Each path below is one point turned by a fixed rotation once a step. After each direction that follows a path, write how fast that rotation turns it, in degrees each step (0 if it stays still).
Each turn is a multiple of 5 degrees from 10 to 175, or 0.
Each row of a path follows its step; steps can be skipped.

step 0: [ 12   4   0  -9 -11  -9  -2  -6  -9   0   0  -8   2  -3  -7   2  14  10
   7  -5  15 -14   5  10  -4   4  -8   8 -11  -1   2   8   5  12 -15   5
  10  -6]
step 1: [  6   3  -2  -7   9   9  -1   5  -4  -3 -15  -4   7 -17  -6  13 -17   1
   3   2  -5  -6  -1 -11  -6  10   8  -1  -4  10  12 -15   3  -1  -1   4
  13   4]
step 2: [ 12   6  -3 -15   6   8  -5  -2   5  -4   4   8  11  14   5  -6 -14   4
  11 -13  -2  -4  11   0   2  -2  -3  15   3  -4 -11  -3  -9 -12  10   7
  -8   3]
step 3: [  1   0  -8  12  10  -4  -4   5   2  -4   5   3  -1  -3   3 -24   3 -11
  -1   0  -5  -7  -5 -11  -6 -14   7  -6  14  10   8   3  13  -8  10  -2
  -9   0]
step 4: [  4  -4   1  12 -20  -9   9   0  14  -1   8  16  -4   6 -14  13   7  -5
   0  -3   9   8   0   1  -4  -6   0 -12   8   3 -13   2  -9   3   8  -3
  -7  -2]
step 5: [-12  -2 -15   3   3   3   7  -2 -12  13  10 -10 -12   4  -4   6  12   1
  -4  15  -2 -11   4  -2   6   9  -7  -5   7  -1  -9  -6   6   7  -2 -15
  10   0]
step 6: [ -2  -5  -2  13   5  -3  12   9  10  -1 -11  -1  10   1  -5   9  -3   7
  -9   8  -4   0   9  10   2   8  -1  22 -12  -3   0   9  -2   7 -16   8
   4  -3]
step 8: [  4   2  16 -10   8   7  -2  12   6  -6  -7   6 -10  -2  15  -1 -20  -4
  -4 -11   1  -5 -10   9  -2  -3  -2  -5  14   3  -4   9  -4   3 -10   2
 -10   4]
step 9: [ -1  -3  13  -7  -5  -5 -17 -12  -8  -9   7   6  -2  -3  -8  -5   4  -1
  -7  -8   2   1   1  -5   5  -1  -3   2  -2   2  -3  -2  21   4  13 -12
 -20  -5]
step 10: [  3  -3   6  17  -1   1  -3   1 -10  14 -13  -1   3  11  -4  11   4 -14
   5  -8   5  15   7 -11   0   4   1  -9   6   7   7   6  -2  -7  -4 -17
   3   6]
step 11: [ -1  -6  -4  -5  -4   0  14 -10  -3  -5  16  -3  -5   3  -7  -2  17  -3
  22   1  -1   3   2   1  12  14   1  12  -6   5   5  -3  -9  -6 -11   0
   1  -7]
step 12: [ 14  15  -8   6   5  -6   4  10   5   1  -9  -6  -9  -9  -1  -5  -1  12
   0  21  -1   6  -1  -1 -10  11   0   1   4 -13  13  -5   1 -11  -6   4
   6  -6]
Speeds:
[ 8 -3  6 -5 -1  3 -3  0 -6 -1 -4 -2  0 -2  1  1  2 -2  0 -6  0  1  0 -3
  2  2  2  1 -1  1  0  2  2 -2 -2  0  1 -3] => 40
[ 0  2 -3 -1  4  1  0  1 -1 -6 -3  2  5  0  3  1  1  3  2  5  0 -2 -2  0
 -1  8 -2 -1 -4  1 -1  1 -3 -2 -1  3  3 -2] => 65
[ 3  2  0  0 -4  2  1 -5 -2 -2  0 -5  1  7  1 -1  2  1 -4  1  6 -1 -4  0
 -1  2  1  3  1 -2 -1 -5  2 -2  2  2 -2  2] => 155

step 0: [-10   5   0   9   8 -12   8   8  -5   8  -8   8  -2  -4  -4  10  -1  -3
  -5 -10  -5  -8   5   7   1  -8  -5   1  15   7   6   8 -11  -9  -1  -1
   1   1]
step 1: [-13   9   5  -1  10  -2   5  -1   7   8  -1   9  -8  -7  -5  -1   2  -2
 -12  -3  -4 -13   1   6   1 -15  -3  -7   8   6   2   4 -13  -7   3  -6
  -3   7]
step 2: [ -4   1  11   0   7  -4  13  -5   6  19   7   7  -3 -12  -1  -3   4  -1
  -7   3 -11 -10   4   7   0  -5  -4  -2   9   7   2  -2  -3  -9   3   4
 -11   1]
step 4: [-12  -8  -1  12   8  -7  16   0   1  13   6   0   0  -1  -3  -5  -4   1
   6  -5   6  -4  -2  -2  -1  -2   4  -2  22   6  -2  -7  -8  -1   7   1
  -4   6]
step 5: [-11  10  -1   6  20   2   6   7   7  11   7   1  -3  -1  -2  -5  -8  -7
   4  -3   7  -8   2  -1   6  -5   1   5  16   3   1 -10  -2   4   1   0
  -2  10]
step 6: [  1   9   7   4  14   0   4   4   0  15   1   2   2  -2  -7  11  -1 -13
  11   2  -1 -12   5   7   3   3  -3   4  18   1  -1  -3  -5  -2   4   1
   1  13]
step 7: [ -6   6   2  -1  10   9   5   9   3  13 -12   3  -4  -1  -7   7  -5  -1
  10   2   2 -10   0  11   1  -4 -10  -8  17   1  -6   5  -7  -9   0   2
   2   4]
step 8: [ -6  -4   9   4  13   9   3   1   2  17  -7   6  -3   3 -17  -5  -3  -6
  -1  -5  -2  -5   1   4  -2   1  -2 -14  13  -1   2   7  -7  -9   4  -2
  -5  -1]
step 9: [ -9   3  15   1  18   7  10   1   9  11  -4   1   0  -5  -8 -11  -1  -2
  -2   1  -4   4   0   4  -2   4  -2  -3  11   4  -4   1   2 -11  -8 -11
  -9   3]
step 10: [ -3  -3  11  -1  10  -2  16   1   2  13   1  -6   7   3  -4 -11  -3  -2
   2   1  -4  -1   6  11  -9   7   8   2  14   5  -6   2  -9  -5 -11  -3
  -4   8]
step 11: [-15   0  -4  -1  12  -4  10  14  -6  14  -3 -10  11  -1   0  -6  -6   0
   2  -9  -1  -4  -3   8   0   0   7   1  12   1  -6   1  -5  -7  -8  -2
  -4   5]
step 12: [-16   1   3   4  12  -2   4   9   1  15   5   0   7   0  -4  -2  -6  -9
   4  -7  -5 -12  -3   1  -5  -8   9   2   4 -13   0   5  -7  -2  -1  -8
   0  12]
Speeds:
[-1 -1  1  5 -2  3  0 -4 -2 -5 -1  1  2  1  1 -5 -4 -3  0  2  1  3  3 -2
 -4  0 -2  3  5 -1 -1 -3 -1 -2 -1  0 -5 -4] => 65
[ 1 -6  1 -2  1  2 -2  2  1  1  3 -1  0  3 -2  1 -1 -3  2 -4  1  5  2  8
  3  0 -3  1 -2 -2 -2 -2 -1 -2 -2 -7  1 -3] => 25
[ 1  5  5 -1 -3  1  1  0  3 -3 -5 -1 -1  7 -3  2 -2 -1 -4 -4 -4  2 -2  2
  0  3  1 -1  2  3  3  2  2 -4 -1  0  1 -1] => 40
[ 4 -4  3  1 -2 -1  0 -5 -2  1  4  1  0  5 -4  0  2 -4  0  0 -2 -4  3  1
 -4  2  5 -1  0 -2  2  2 -6  4  3  0  1  3] => 170
[ 3  3 -1 -1  0  3  0  1 -1 -2 -5  3  3 -4 -2  3  3 -4  0 -1  0 -1  4  0
 -1 -7 -6 -3 -1 -4  3  2 -2 -1  2  0  1  0] => 55
[ 4 -1  1  0 -3 -2  5  1  0 -2 -2 -3 -1 -2  2  4  3  1  6  5 -1 -2  4  4
 -2  4 -2  4  2  1 -2  2  1  1 -5  1  1 -1] => 100

step 0: [  7   2  -5   0  -3  -1  10   1   4   1   5  -4  -7  -7   1  -3   4  14
   5  -2   9 -20  -2 -14   4  15 -12   6   0   3   8  -3 -18  -5  -2   6
  -3 -13]
step 1: [-19   7  -1  17   3   6   3   0  10   5  -7   0  -7  19   6  -2   2  -3
   9  -6  -8  -8   0  -2   7   3   3   2   6   3 -10   1  -4  16  -6  13
   6   3]
step 2: [  9  -8   3  -1  -8  10 -11 -11   0 -13  -9   1   8   2 -13  -3 -11  -3
  -4  -3   6 -18   3 -10  -1  14  -3   3  -3   5  -5  10  -4   0 -15   5
   6  -8]
step 4: [ -4  -3   9   3   4   9  -4  -6  -4   3  -7  -7  11 -10   6  -5  -8 -13
 -20  11  -3  -3   1  11 -10   7   1   7  -5   6   2  -6 -10  15  -7   7
   8  -4]
step 5: [ 11  -7   0   7  -4 -14   6   0   8   5   4   3 -11 -11   1  -1   1   8
   1  16  -9   1 -15  -4   6   5   0   5  -8   0   8  16  -2   3  -7   3
  -2 -20]
step 6: [ -6  -3   4  10  -5   9   9   4   6  13 -22  -5   2  10   2  12  -6  -3
   2   9  -2   5  -4   7  -6   0   0   0  -5  11   1  -1   0   9  19  14
   0  -4]
step 7: [ 19  -2   4  -5   0  16   6  -6  -3   1  -1   6   2   2 -11   1 -16   2
   5   5  -4   0  -9   4   4  -9  10  -8  -1  -1   1   6  -5  -8 -18  11
  -5 -13]
step 8: [  6   4   5   5  -4   4  -6   5  12 -10   4 -16  -3   1   2  12  -2   1
  17   7   0   1   0  -5  -9 -21   0   8   3   3  14  -4   5   3  11  10
   4  -3]
step 9: [  7  11  -3  -2  17   4  -2  12  10   8   5  -2  13   0  -5  -1 -12 -13
  -9   7 -12  -5   5  14  -8  -2   2  -7   8   6  -3  -6  -2  -7  -7   5
   8  -7]
step 10: [  1 -11  -2  -3  -4  -5  -6  21   1  -6   7  -7  -1  -6  -8  -2   5  14
  13  11  -1 -12  -8   8   1   5  -2  11   9  -5  10  -5  -3  -5  -2   1
  -7 -14]
step 11: [ -3   2  -7   3   2   4  19   8  13  15  -1  -3  -4  10   0  -1   0   6
   1   2   0 -13   1   4  -4   1   3  -2  10  15   0  -9 -15   2   6   3
  16  12]
step 12: [  5  -6  -4  -3  -4   6 -10  -1  -6  -4   2   2   4   1 -12  -5  -3  10
  10  -1  -7 -13  -7   7   7   4  11  11   5  -3 -23   4  -4   4 -12  16
   3   3]
Speeds:
[ 3  1  2  4 -6 -2  0  2  1 -2  7  2 -3  4 -2  0  2  4  0 -2  2  2  0 -1
 -1  1 -4  3 -4  2  6  1  0 -2  3  0  3 -1] => 140
[-3  2  1 -5  6  1  2 -3  0 -2 -1  2  3  0 -3  1  5  0  3  0 -2  0 -5  1
  0  0  0  4 -1  8  3  1  1  1  0  1  3 -3] => 0
